Rows swapped in pairs by one turn or mirror: which row each one swaps with:
The rows were stretched afterwards, more along some directions than others.
Pom: [-0.98 -1.88 -1.24  2.03 -0.90 -1.47  0.74 -2.33  0.36  1.31 -0.01  1.70
 -0.91 -1.45 -0.62 -0.47  2.03 -0.70  0.10]
vivin: [-0.33  0.38  0.11 -1.67 -0.72  0.70  1.25 -0.71  0.15 -0.95 -0.84  0.22
 -2.13  0.05  0.12 -1.39  3.54 -0.47 -0.27]
Labag: [ 0.49  0.00  1.00 -0.34  1.82 -0.40 -0.33  0.97 -0.80 -0.88 -0.72 -0.39
 -1.34  0.39 -1.54 -1.50 -1.60  0.35  0.62]
dela: [ 1.48  0.62 -0.31 -2.17 -0.66  0.73  0.78 -2.42 -1.24 -0.71  0.36 -0.95
  1.79  0.82  0.23  2.08  1.52  0.43 -0.90]
guri: [-0.08  0.74  0.96 -0.75 -0.09  0.89  0.34  1.11 -0.79 -1.39  1.26  0.16
 -0.84  1.26  1.02  2.34 -0.01  2.68 -0.25]
Zoko: [-0.74 -0.63 -0.64 -0.28  1.01  1.00  1.39 -0.20 -1.26  1.45 -2.14  0.84
  0.19 -0.25 -1.91  0.27  0.45 -3.02 -1.36]
befu: [ 0.93 -0.15  0.18  0.11 -0.27 -0.39  0.30 -1.89 -1.43  0.77 -1.04 -0.70
  0.39  2.37 -2.45  0.59 -1.38  1.62  0.30]
Rade: [ 0.84 -0.29  0.64  0.42  1.55  0.56 -0.60 -0.15 -1.96  0.36 -1.23  1.09
 -0.65  2.41 -1.41  1.04 -1.76  1.55  0.89]
nub: [-0.42  0.07  1.39  0.80  0.26  0.34  2.37  1.17  0.32  1.50 -1.31  2.03
 -0.89 -0.06 -0.51  0.98  1.23 -1.88 -1.44]
Tize: [ 0.40 -0.68 -0.57  0.03  1.56 -2.11  1.27 -2.95 -1.99  1.99 -1.60 -0.03
  1.02  1.56 -4.02  0.00 -2.36 -3.34 -0.46]
guk: [-0.35  0.90  1.92 -0.72  0.63  1.08  0.19  2.54 -1.77  0.30 -0.02  0.93
 -1.26  0.58 -0.90  0.38 -0.72 -0.47 -0.09]
gesa: [-0.63 -0.71 -0.37  0.37  0.54 -2.56  0.67 -1.45 -1.04 -0.29  1.09 -0.65
  0.82  0.56 -2.17  1.38 -2.45 -1.57 -0.66]
Letag: [ 1.38 -0.21 -1.30 -1.28  2.05  0.54  0.19 -2.03  1.26 -0.09  0.32 -1.00
  1.26 -0.01  0.57  0.44  0.57 -0.30 -0.04]
Zosa: [-1.33  0.25  1.03  0.17 -1.83  0.06  0.90  0.85  0.59  0.47 -1.04  0.96
 -1.11  2.47 -1.11  1.31 -0.08  1.62 -0.77]
Zuka: [ 1.38 -0.25  0.16 -0.28  1.55 -0.81  0.54 -1.25  0.26  0.12 -0.54 -0.07
 -1.58  0.50 -2.13 -0.91 -1.34 -2.39  0.52]
pebu: [ 0.49 -0.86  0.23 -2.21  2.39  1.70  1.39  0.67 -0.29  0.16 -1.43  0.61
 -0.09  0.20  0.92  0.65  2.31 -0.17  1.50]
Luto: [ 0.40  0.02  1.05  0.14  1.10  1.17  1.39  1.18 -1.94  1.01 -0.86  0.09
 -1.56 -1.23 -1.09 -1.55  0.33 -1.43  0.83]
fis: [ 1.13  1.92  3.24 -1.98 -0.17  1.86  1.43  1.86 -1.17 -1.42 -0.95 -0.01
 -1.65  0.81 -1.27 -0.89  0.98  0.63 -1.44]
kos: [-0.57 -1.53  0.22  1.42  0.23 -1.88 -0.70 -0.65 -2.20  0.06 -0.11  0.91
 -0.99  0.24 -1.16 -0.10 -1.56  0.38  0.60]
tus: [ 0.33 -0.32 -0.91  0.21  0.05 -1.55  0.97 -3.14 -3.42  1.33  0.25  0.88
  0.58  0.00 -2.20 -0.30 -0.44 -2.75  0.05]
nufe: [-0.02  0.16  2.02 -0.14  2.38  0.16  1.58  1.38 -1.24  0.74 -3.65  2.64
 -3.16  2.35 -3.66 -0.47 -1.89 -0.28 -0.15]
dil: [-0.52  0.68  1.50 -0.39 -0.83 -0.44  0.42  0.17 -1.30 -1.52 -0.03 -0.86
 -3.33  1.11 -2.03  0.14 -1.66  0.06 -0.42]
nuru: [ 0.32 -1.10 -1.00 -0.54 -0.07 -1.25  0.18 -3.22 -0.27  0.18 -0.37  0.63
  1.25  2.29 -0.40  2.48 -0.53  0.68  0.82]
kar: [-1.29 -0.30  1.38  0.81  0.75 -1.72  2.17  0.67  0.39  0.75 -2.61  2.11
 -2.24  2.35 -3.50  0.91 -1.85 -1.73 -0.78]
nup: [-0.05  1.01 -0.37 -0.67 -0.28  1.87  0.88 -0.62  0.17 -0.85 -0.84  0.89
  0.31  0.67  2.00  1.38  1.98  1.46  0.48]
Rovi: [ 0.93  1.43  1.37 -0.11  1.37  0.00  1.26  0.55 -2.50  0.44  0.36 -1.63
 -0.66 -0.64 -2.50 -1.83 -0.94 -1.54 -1.65]
bif: [-0.12 -2.50 -0.65  1.84  1.34 -1.62 -0.30 -0.64 -0.32  1.84 -1.38  3.66
 -0.53  1.93 -1.47  1.93 -2.06 -0.83  0.98]
gil: [-0.08 -0.96 -0.37  0.77  1.12 -0.91 -1.38 -0.46  1.45  0.10  1.43  0.52
 -1.70 -1.68  0.97 -0.07 -0.31 -0.50  1.30]
gora: [-1.06 -0.23 -0.87 -0.93  0.62 -0.10  1.57 -1.15 -0.25 -0.69 -0.28  0.73
 -1.89  0.46 -0.45  0.21  1.22  0.23  1.84]
dumi: [-1.46 -0.19 -0.61 -0.79 -0.42  0.90  2.03  0.40  1.18 -0.45 -1.15  2.00
 -0.74  0.57  0.84  1.61  2.20 -0.93 -1.88]
sebi: [ 0.77  1.29  0.19 -0.94  1.03 -0.32  1.85 -1.35 -3.65  1.34 -0.93 -0.07
  1.85  1.27 -2.69  0.98 -1.20 -2.41 -1.30]
doli: [-0.96 -0.12  1.30  1.41 -0.72 -0.56 -0.44  1.78  0.31  0.10 -0.32  1.24
 -2.60  1.27 -1.80  1.13 -2.33  0.40 -0.88]
Val: [-0.08  0.17 -1.56 -0.32  1.37  1.34  0.77 -0.49 -0.44  1.63 -1.52  0.73
  0.46 -0.20  0.91 -1.32  1.93 -0.81  0.62]
robeg: [-0.53 -0.50  0.24 -1.04  1.05 -1.08  0.99 -0.20 -0.56 -0.19 -0.47 -0.76
  0.48  0.17 -1.43 -1.45  0.09 -0.87  0.08]
sifi: [ 0.78  1.64  1.69 -1.88  1.31  1.72  2.73  0.86 -1.98 -0.87 -0.88  1.40
 -1.14  1.56 -1.00  0.79  0.21 -1.88 -1.04]
leveg: [ 0.66  0.22 -0.38 -1.88 -1.36  0.13  1.20 -3.16 -1.79 -1.13  0.12  0.52
 -0.48  1.49 -0.65  1.31  1.32  0.38  0.13]
Bim: [ 0.39  0.74  0.91  0.39  1.12 -0.73  0.07 -0.26 -0.75 -0.62  1.04 -1.11
 -1.47 -0.13 -2.21 -0.01 -2.32 -2.50 -1.16]
garin: [-0.80 -0.91  1.35 -0.01 -1.04  0.75  1.74  1.55  0.07 -1.31 -0.22  2.34
 -1.77 -0.10  1.13  2.41  1.56  1.11 -0.45]
kidin: [-1.89 -0.76 -0.64  0.32 -0.14 -0.59  0.61  0.07 -0.71  0.75 -0.67  2.53
 -1.47  0.35  0.20  0.29  1.75 -1.10  0.38]
Bafur: [ 1.27 -0.54 -0.25 -0.04  0.68  1.57  0.01 -0.75 -1.54  1.54  0.03  1.23
  0.31 -0.31  0.50  0.29  1.29 -1.27  0.26]
Vike: [ 0.06 -2.79 -1.34  0.36  1.29 -1.34 -1.25 -1.77  1.32  1.07 -0.41  0.21
  0.17 -0.33  0.23 -0.10  0.78  0.08  2.37]
kese: [-0.09  0.27 -0.34  1.15  2.49 -0.17  1.41 -0.09 -0.93  2.66 -2.01  2.05
  0.67  2.30 -2.44  1.38 -2.57 -1.59 -0.90]
dute: [ 0.70 -1.27 -1.41  0.05  0.14 -0.69  0.01 -2.16  0.30  1.24  0.26  1.45
  1.80  0.62  0.56  2.62  0.11 -1.03 -0.14]
Fige: [ 1.66  0.74  0.32 -1.60  2.21  0.10  2.37 -1.29 -2.20  1.35 -2.58  0.62
  0.90  2.23 -3.21 -0.03 -1.31 -2.58 -0.61]

Zosa swaps with robeg
Rade swaps with Bim
nup swaps with Zoko
nuru swaps with Tize
leveg swaps with tus
Fige swaps with dute
vivin swaps with kidin
bif swaps with Zuka

